Look-ups in named tables: a row name and a column name give one cell, copied from the table.

paz =
|  | gubasan | madet | zep | vol |
|---|---|---|---|---|
| bekevos | 62.61 | 18.21 | 64.97 | 47.77 |
| zevike | 50.83 | 57.41 | 56.58 | 51.83 |
| beguku | 37.58 | 49.34 | 50.58 | 69.56 |
| zibat | 63.80 | 33.47 | 81.51 | 68.71 |
| sut | 46.64 | 53.08 | 55.28 | 58.01 |
| muv | 48.47 | 75.08 | 57.41 | 31.81 |
| salusab | 41.24 | 34.31 | 62.53 | 46.12 |
| funef | 47.70 | 75.34 | 55.39 | 48.00 |
| vede | 39.99 | 59.55 | 48.60 | 67.58 |
| zik | 43.37 | 21.75 | 68.95 | 39.76 |

gubasan of zik = 43.37
zep of sut = 55.28
madet of bekevos = 18.21
vol of zik = 39.76
madet of beguku = 49.34
vol of salusab = 46.12
madet of zik = 21.75
zep of zik = 68.95
madet of zevike = 57.41
vol of zibat = 68.71
zep of funef = 55.39
zep of salusab = 62.53
zep of zibat = 81.51
zep of muv = 57.41
vol of bekevos = 47.77
Row with the largest zep: zibat

Table ziz
|  | tun | kupama | fur | rav | pemef | lokesu |
|---|---|---|---|---|---|---|
| tak | 64892 | 48341 | 70804 | 42064 | 79917 | 20350 |
| sogogu | 85380 | 44139 | 74670 | 57631 | 71722 | 43211 |
| valo | 92885 | 42379 | 52325 | 55026 | 63373 | 70161 |
| lapi | 90324 | 41908 | 45656 | 55080 | 56927 | 75278 |
| reg | 93361 | 45224 | 64048 | 57505 | 68567 | 59960 |
| luma | 80800 | 45162 | 75663 | 58732 | 64906 | 33209 |
| sor | 75841 | 45740 | 75402 | 56982 | 76200 | 31083 |
| vasa | 93634 | 42822 | 58184 | 64659 | 70851 | 63324 |
| kot | 59941 | 50777 | 67602 | 51039 | 70041 | 18328 |
| gosi | 92013 | 45301 | 69130 | 60123 | 64594 | 52375 |
| tipa | 88975 | 43941 | 72642 | 67264 | 70984 | 48344 |
| sikup | 70347 | 46507 | 73817 | 54166 | 86912 | 24852 |

What is the rav of kot in ziz?
51039
What is the lokesu of reg in ziz?
59960
What is the fur of tak in ziz?
70804
What is the fur of tipa in ziz?
72642
What is the fur of valo in ziz?
52325
What is the kupama of gosi in ziz?
45301
What is the fur of vasa in ziz?
58184
Which row has the largest lokesu? lapi

bov:
fields: ton, rulo, tiv, kebi, kef, delo
vab: [0.65, 0.31, 0.45, 0.51, 0.51, 0.46]
bikodo: [0.03, 0.49, 0.50, 0.42, 0.46, 0.58]
madomu: [0.49, 0.51, 0.49, 0.48, 0.49, 0.51]
lesugi: [0.53, 0.44, 0.46, 0.46, 0.49, 0.54]
sezilo: [0.50, 0.47, 0.49, 0.48, 0.49, 0.50]
bokeke: [0.22, 0.57, 0.69, 0.51, 0.41, 0.42]
suniti: [0.50, 0.49, 0.51, 0.48, 0.48, 0.50]
gosep: [0.42, 0.56, 0.31, 0.63, 0.61, 0.28]
fel: [0.47, 0.36, 0.56, 0.50, 0.46, 0.46]
pove: [0.46, 0.28, 0.51, 0.51, 0.48, 0.45]
lakulu: [0.53, 0.83, 0.55, 0.47, 0.47, 0.53]
zega: [0.48, 0.49, 0.47, 0.45, 0.49, 0.55]
lozi: [0.46, 0.49, 0.28, 0.64, 0.62, 0.28]

lesugi, ton -> 0.53
suniti, rulo -> 0.49
sezilo, tiv -> 0.49
gosep, delo -> 0.28
madomu, kebi -> 0.48
fel, tiv -> 0.56
fel, delo -> 0.46
bikodo, rulo -> 0.49
zega, kef -> 0.49
zega, tiv -> 0.47
pove, tiv -> 0.51
lakulu, tiv -> 0.55
bikodo, delo -> 0.58
lozi, delo -> 0.28
bikodo, kebi -> 0.42
sezilo, kef -> 0.49
bikodo, ton -> 0.03

Table linokog
	pavug	lufe	fetuku
bekupe	230	9	236
boger	227	155	78
sas	78	20	234

lufe of sas: 20
lufe of bekupe: 9
pavug of sas: 78
fetuku of sas: 234
pavug of boger: 227
pavug of bekupe: 230

gafipu:
fields: fede, litus, dagesek, buferur, vugez
deto: [1903, 6587, 9462, 9802, 9845]
bigo: [4689, 9417, 9774, 9927, 9762]
ledofi: [1822, 1838, 2327, 8202, 9723]

deto, fede -> 1903
bigo, litus -> 9417
deto, vugez -> 9845
ledofi, dagesek -> 2327
bigo, buferur -> 9927
ledofi, litus -> 1838
bigo, vugez -> 9762
deto, buferur -> 9802
bigo, fede -> 4689
deto, litus -> 6587
ledofi, buferur -> 8202
ledofi, fede -> 1822

pozo:
|  | kip | pugorur | bis | vuma | lod | bar | sos | nemib |
|---|---|---|---|---|---|---|---|---|
| napibi | 23978 | 56687 | 57253 | 16342 | 54244 | 60160 | 8923 | 48644 |
| komaniv | 62254 | 32834 | 28654 | 72639 | 36712 | 40274 | 80670 | 33818 |
| gegud | 65340 | 37632 | 34896 | 74207 | 35033 | 41694 | 75645 | 34753 |
| vug | 52044 | 49198 | 50015 | 54796 | 48417 | 58656 | 55271 | 48663 |
| neb | 68610 | 42673 | 40555 | 76019 | 39060 | 41623 | 74842 | 39959 |
| zezuriz | 45739 | 42479 | 38338 | 44640 | 42068 | 28747 | 42789 | 37514 |
| nov | 41930 | 45836 | 44224 | 39184 | 44848 | 34983 | 35818 | 42431 |
| zelano | 37112 | 64275 | 66108 | 30849 | 61604 | 66787 | 22882 | 58428 |
| lopevi | 86051 | 86443 | 84729 | 72021 | 83225 | 25485 | 65790 | 89551 |
| mak | 78578 | 82715 | 82651 | 64753 | 78139 | 28529 | 57538 | 85225 |

bar of komaniv: 40274
sos of gegud: 75645
lod of neb: 39060
kip of vug: 52044
nemib of nov: 42431
kip of neb: 68610
kip of gegud: 65340
sos of vug: 55271
vuma of nov: 39184
kip of nov: 41930
Which row has the largest lod? lopevi

